In the data rows, 50 means zero.
Here are some points:
56;53;64;65;56;54;55;63;61;59;65;53;62;67;65;64;66;52;57;58;63;62;61;62;60;64;62;62;61;60;64;62
29;25;31;33;27;22;27;30;29;27;33;25;30;38;32;31;33;24;25;31;30;28;28;35;32;31;30;30;29;27;31;34
33;30;46;42;50;50;27;35;33;32;42;53;39;47;42;41;42;52;30;35;40;38;38;44;37;41;40;34;43;31;36;48
30;57;36;33;51;59;27;30;28;27;36;57;34;42;32;31;38;57;25;30;36;34;33;39;32;35;35;29;34;27;31;39
56;57;64;61;59;59;55;62;61;60;65;63;61;66;64;64;65;61;56;58;63;61;61;67;60;64;62;62;62;59;59;66
52;53;45;47;55;50;50;53;52;54;46;53;48;47;51;50;47;51;53;53;49;53;53;49;51;49;48;52;48;55;54;48
43;44;40;42;55;46;45;44;47;45;41;53;44;43;46;46;43;47;44;45;45;43;47;43;46;45;45;43;43;46;45;43
47;44;45;47;46;45;46;48;48;45;46;44;48;42;46;50;47;43;48;49;50;48;47;49;51;50;48;48;48;50;50;48
29;43;36;32;50;46;32;30;28;27;32;49;30;38;32;32;34;47;30;26;30;29;29;34;32;31;35;29;34;27;31;39
70;67;55;66;59;64;69;68;70;68;60;62;67;52;64;64;61;65;66;68;68;66;70;58;69;64;62;72;62;68;68;53
56;54;60;61;55;55;55;58;61;55;60;53;63;62;60;64;61;52;58;58;63;62;60;61;60;63;63;61;62;59;59;61
29;25;31;33;23;22;28;30;29;26;32;25;30;38;32;32;32;24;24;30;31;29;28;35;33;31;30;30;29;27;31;35
65;62;69;70;55;64;64;68;70;68;69;62;67;67;69;68;70;61;67;67;68;71;70;67;69;68;67;66;71;69;69;66
69;67;60;70;60;69;68;72;75;68;64;63;71;52;70;68;60;66;71;71;68;71;71;61;74;63;67;70;66;73;73;57
24;25;32;33;18;22;22;31;29;27;32;20;30;38;32;31;33;20;25;26;31;29;28;34;28;30;30;29;30;27;31;34
60;58;68;70;56;59;59;67;65;59;69;58;67;57;68;68;70;56;62;63;67;66;65;67;65;67;67;66;66;64;64;66
56;53;64;61;56;51;55;57;61;55;64;52;63;65;60;64;61;52;52;59;63;61;61;62;60;64;63;62;61;59;59;62
33;30;41;37;28;32;32;40;37;37;37;30;39;43;37;36;38;29;34;35;40;38;38;39;37;40;39;39;39;36;36;39
47;48;46;47;46;46;46;49;51;50;46;48;49;43;46;50;47;48;47;49;49;48;51;44;52;45;49;48;48;50;50;43
28;58;32;28;55;59;51;31;28;26;33;57;30;38;33;31;33;61;29;26;31;30;28;34;28;31;30;29;29;27;27;34
66;62;64;61;56;60;60;63;65;63;64;58;62;62;60;63;61;61;62;63;63;61;61;63;65;63;63;61;62;64;63;62
47;48;45;47;55;50;46;45;47;46;45;57;49;43;46;46;47;52;43;45;44;47;47;44;46;45;44;48;48;46;45;43
57;52;55;51;51;50;54;58;56;54;55;53;53;57;50;55;56;52;52;58;54;53;56;53;55;55;53;56;53;55;55;57
24;40;36;34;50;41;32;26;29;27;31;48;29;38;32;32;33;43;24;25;31;29;29;34;28;31;30;30;29;26;27;34
70;67;59;69;60;69;69;73;70;73;64;62;72;52;69;68;65;65;70;72;73;70;71;62;74;68;67;71;71;73;73;57
52;52;55;55;50;50;50;53;51;49;55;53;54;57;55;55;55;51;52;53;54;53;52;53;56;53;53;53;53;50;54;57
33;30;46;42;51;27;27;40;38;31;46;49;39;47;42;41;42;29;29;34;40;38;37;43;37;46;44;39;43;36;41;48
71;67;63;70;60;63;69;72;75;69;69;62;71;57;69;73;65;66;71;72;72;71;70;67;74;68;67;71;71;73;72;62
42;44;31;28;46;41;41;40;42;41;32;43;35;39;32;32;34;43;43;44;36;33;38;35;37;30;30;39;29;41;41;34
70;66;59;69;61;69;69;72;70;73;65;66;71;52;69;68;61;66;71;72;68;71;70;62;69;63;67;71;66;73;73;58
52;48;51;51;55;50;50;49;52;49;51;48;49;52;51;50;52;52;53;49;49;52;52;53;51;50;48;53;53;50;50;53
52;53;60;57;51;50;51;53;56;54;55;48;53;62;55;54;56;51;52;54;54;52;52;57;56;54;53;52;52;55;54;57
70;66;55;65;60;68;69;68;70;68;60;62;67;47;65;65;61;66;66;73;68;67;70;58;69;64;62;70;66;68;68;52
29;20;31;28;19;22;22;30;28;27;32;19;29;38;32;32;33;20;25;25;31;29;29;35;28;31;30;29;30;27;27;33
47;48;50;47;51;45;46;45;48;44;46;48;44;52;46;44;46;47;48;49;45;43;47;48;47;49;49;44;47;45;46;48
65;62;64;66;60;59;64;67;65;64;69;62;67;57;69;68;65;61;61;63;68;66;65;67;69;68;67;67;66;64;68;62
38;34;41;42;36;36;36;39;42;41;40;34;44;43;42;41;43;33;38;39;44;43;42;44;42;40;43;43;43;41;41;43
38;35;32;28;37;35;36;35;33;36;33;35;30;39;33;31;33;38;33;35;31;34;33;30;32;30;30;34;29;37;36;34
56;57;60;56;56;54;60;58;56;59;55;52;57;57;56;54;56;57;57;58;59;57;56;58;56;58;57;58;57;60;58;56
33;30;41;38;28;27;32;35;37;32;37;25;40;43;37;37;38;28;29;35;39;38;38;39;37;41;40;34;38;36;36;39
42;44;31;28;51;46;46;30;28;41;32;48;30;38;28;27;33;47;43;39;30;29;29;35;27;31;30;29;30;32;27;34
66;62;64;70;60;59;59;67;65;64;69;62;67;56;69;68;65;61;62;63;68;66;66;67;65;68;67;66;67;64;68;62
70;67;73;71;60;68;69;67;66;68;73;62;67;74;69;69;70;66;66;68;68;70;70;71;69;73;71;66;71;69;69;75
56;53;64;61;55;50;50;58;56;55;64;53;62;66;60;60;61;52;52;58;63;61;61;62;60;63;63;57;61;60;59;67
52;48;55;51;51;50;51;53;52;50;55;48;53;52;51;50;52;52;48;48;54;53;51;53;51;55;54;52;53;50;49;52
51;53;45;47;51;50;50;48;51;55;46;53;48;43;46;50;47;52;52;53;50;47;52;49;50;44;48;52;49;50;51;43
70;67;59;65;60;68;69;72;70;68;60;62;67;52;65;69;60;66;66;72;68;71;70;58;69;63;62;71;67;68;68;52
51;48;59;57;46;51;51;53;52;55;55;48;53;56;55;55;55;47;53;53;53;52;56;57;55;54;57;53;57;55;55;57
70;66;59;70;60;68;69;72;74;73;64;62;72;56;69;69;61;66;71;72;72;71;70;62;73;63;67;75;66;74;73;62
Then 16 other points, each followed by its number:
38;34;41;42;46;32;32;39;37;36;41;33;40;43;42;41;43;33;34;40;40;38;43;44;42;40;39;39;43;36;41;43 0
70;67;56;65;60;68;68;72;70;69;60;61;67;52;64;68;61;66;71;72;67;70;71;58;69;62;63;71;62;74;68;57 1
38;34;32;33;37;31;36;34;33;37;31;34;31;39;32;32;33;33;33;35;30;34;33;34;32;31;30;34;29;36;30;34 2
71;67;64;70;59;64;69;72;71;68;69;62;72;56;69;69;65;66;71;72;72;71;69;67;70;68;67;71;71;73;73;62 3
43;39;31;33;42;41;41;40;38;40;32;39;30;39;32;31;34;42;39;40;31;34;33;29;36;31;30;39;29;40;36;34 4
61;58;59;61;55;60;60;62;60;60;60;57;58;57;60;59;56;57;61;62;58;61;61;58;61;59;58;62;57;64;58;57 5
65;62;73;70;55;63;64;67;65;64;69;62;67;70;69;69;70;61;66;68;68;66;65;71;69;69;72;67;71;68;68;71 6
65;67;69;66;59;65;69;62;65;69;69;62;66;74;64;64;70;66;66;63;68;67;66;72;64;68;68;61;65;64;64;71 7
47;48;46;47;55;50;46;49;46;50;46;53;48;43;46;50;48;52;48;49;49;48;47;43;51;45;48;47;48;50;51;43 8
74;72;68;70;60;69;74;67;70;73;69;66;66;70;69;69;70;65;71;72;68;66;65;72;70;68;67;71;66;73;69;71 9
46;44;41;42;50;46;46;44;47;46;42;48;44;44;45;46;42;42;43;44;44;43;47;44;46;45;43;43;43;45;45;43 10
51;52;46;47;55;55;50;53;51;50;46;57;48;43;50;50;46;51;52;53;50;52;52;43;51;49;48;53;48;50;50;43 11
56;53;64;61;51;50;55;58;61;54;65;49;62;61;60;64;60;52;53;58;63;62;60;62;60;63;62;61;62;59;60;62 12
52;48;46;52;51;50;50;54;51;55;47;48;52;48;51;50;47;48;53;54;53;52;52;49;50;50;49;52;47;55;55;47 13
38;43;31;28;51;45;41;26;29;42;32;48;25;38;27;27;33;43;42;35;26;29;28;29;27;32;30;30;29;32;27;34 14
33;30;45;42;45;27;32;40;38;32;41;25;40;43;41;41;42;25;29;35;40;39;38;43;37;40;44;38;43;36;36;43 15
Which two of these numbered points are nearest to each point below, ignoring the direction in which the first points spread most? Their numbers follow each, nearest first.
56;54;55;52;51;54;55;58;56;55;56;53;53;57;55;54;56;52;57;58;54;57;56;57;55;54;53;57;53;55;55;57 > 5 3
38;30;42;42;46;32;32;40;38;36;41;34;39;43;41;40;42;29;34;35;40;38;42;44;42;40;39;38;43;36;41;43 > 0 15
43;39;41;43;41;36;42;44;42;41;41;39;43;42;42;41;42;38;39;39;44;43;42;43;41;45;44;43;43;41;40;44 > 3 13
29;35;37;33;46;37;28;31;29;26;32;44;30;38;32;32;34;42;30;30;31;29;32;34;32;32;35;30;34;28;32;39 > 8 5
46;44;46;46;46;41;46;49;48;45;46;44;48;43;46;45;47;43;43;44;49;48;47;43;47;45;49;47;48;46;45;43 > 3 10
43;38;45;47;52;35;36;44;41;42;46;43;44;43;46;46;46;39;39;44;45;43;42;43;46;45;45;43;44;41;45;43 > 0 3
70;67;55;64;60;68;68;72;71;69;59;62;66;52;65;69;61;66;66;72;68;71;71;57;69;63;62;71;62;68;68;57 > 1 11
34;30;45;41;42;27;31;39;38;31;41;25;39;47;42;40;43;24;29;35;40;39;37;43;37;40;44;39;43;36;40;43 > 15 0
42;48;36;28;51;45;45;25;28;46;32;49;30;38;27;32;33;47;47;35;31;29;28;35;27;31;30;30;29;32;26;34 > 14 4
37;34;41;43;37;32;36;39;38;36;41;34;40;42;41;41;41;33;38;40;39;39;42;39;41;40;39;39;39;41;40;39 > 0 3
51;53;42;47;56;55;50;49;46;50;41;58;48;43;46;46;43;57;53;50;44;48;47;44;46;44;44;48;43;50;50;43 > 11 1
48;48;45;47;56;51;50;49;52;50;46;53;48;43;50;51;47;51;48;49;49;48;51;49;50;49;48;48;49;50;50;47 > 10 8
38;39;31;28;42;36;36;30;33;35;32;38;29;39;28;27;32;38;38;34;31;30;28;30;27;31;31;30;29;36;31;34 > 4 2
74;71;73;70;60;68;73;72;74;73;69;67;71;76;70;69;70;66;71;78;68;71;71;71;69;73;72;75;71;73;73;71 > 9 5
65;66;69;65;60;68;69;63;60;68;70;62;67;75;64;64;69;65;66;62;63;66;66;73;64;68;67;62;67;63;64;71 > 7 6
51;53;50;52;55;54;50;54;51;55;51;57;52;47;51;50;47;56;53;53;49;52;52;49;51;50;49;52;53;54;54;48 > 8 11
33;62;37;34;60;64;64;30;28;59;31;62;30;38;32;31;33;61;62;30;31;30;28;34;28;31;30;29;35;27;31;35 > 14 11
38;30;41;42;46;31;32;40;38;36;41;30;40;43;42;41;42;29;33;36;41;38;43;43;41;41;39;39;43;36;40;43 > 0 15
47;48;50;51;51;49;51;49;48;51;51;48;48;52;51;50;52;53;48;48;49;47;47;48;51;50;49;48;48;50;50;53 > 5 3
33;30;36;37;27;27;27;36;33;31;37;25;34;38;37;36;38;29;29;35;35;34;37;35;37;35;35;35;35;32;36;39 > 0 12
47;45;45;47;51;46;45;49;47;46;45;48;48;43;46;45;47;47;44;45;45;48;48;43;47;44;44;48;49;46;45;43 > 10 8
51;52;45;47;56;49;51;54;52;50;46;53;48;43;51;50;47;51;53;53;50;53;52;44;51;44;49;52;48;55;50;43 > 11 1
47;48;50;47;51;45;46;44;47;46;50;52;48;52;46;45;47;47;47;49;49;47;47;49;47;49;49;48;48;46;46;48 > 5 3
52;52;46;51;55;50;51;54;52;55;50;53;53;42;51;50;46;51;52;54;49;52;52;48;51;50;49;53;48;55;54;48 > 13 10
33;30;31;28;32;31;32;30;33;32;32;29;30;38;32;31;33;29;34;35;31;29;33;35;32;31;30;34;29;31;32;33 > 2 13
46;44;46;47;50;45;46;49;46;45;45;48;48;42;47;46;47;47;49;49;50;47;47;44;46;44;49;48;48;46;50;44 > 3 8
52;53;45;52;55;50;50;53;52;50;46;53;53;43;51;50;47;52;52;54;49;53;51;44;51;50;49;52;48;50;50;44 > 11 8
56;57;56;56;56;54;55;58;56;59;55;58;57;57;55;55;56;57;57;58;54;56;57;57;55;55;58;56;57;60;54;57 > 5 3
66;63;41;33;55;63;64;30;33;64;36;57;34;42;32;32;38;61;66;35;36;35;33;39;32;36;34;29;34;32;31;39 > 14 4
70;67;55;65;60;69;69;73;69;69;60;62;67;47;69;69;61;66;71;72;68;71;70;57;69;63;63;71;67;72;73;53 > 1 11
51;48;59;56;46;50;49;53;56;55;59;49;58;62;55;59;61;47;52;53;58;57;56;58;56;59;58;58;57;54;55;61 > 12 6
37;35;40;42;31;32;36;40;38;37;41;34;38;43;41;41;43;33;33;40;40;38;42;39;41;40;40;39;39;41;41;38 > 0 12
56;53;46;52;55;55;55;53;56;54;46;57;53;43;51;50;47;57;56;54;49;53;52;44;51;50;48;52;47;55;55;44 > 11 1
61;67;69;65;60;64;69;63;61;64;69;62;63;75;64;64;70;66;66;63;63;66;66;66;65;68;67;62;67;59;64;72 > 7 6
51;48;45;46;51;50;50;48;52;50;46;48;49;47;47;45;47;52;47;49;45;47;46;43;46;45;44;48;48;50;51;48 > 10 3
71;67;64;69;60;68;69;71;75;68;65;61;71;52;69;73;66;67;71;72;72;70;75;62;74;69;67;71;71;73;73;57 > 3 10
51;48;50;47;46;49;50;48;52;50;46;48;48;48;46;51;46;47;47;49;49;48;47;49;51;49;48;48;48;50;50;47 > 10 5
70;72;69;66;60;69;69;67;66;73;69;62;67;70;69;68;70;65;70;72;67;66;65;66;65;68;67;66;67;68;63;71 > 9 7
47;43;46;46;50;45;46;49;47;45;46;49;49;43;46;45;47;47;43;44;45;48;47;44;46;45;44;48;47;45;45;43 > 3 10
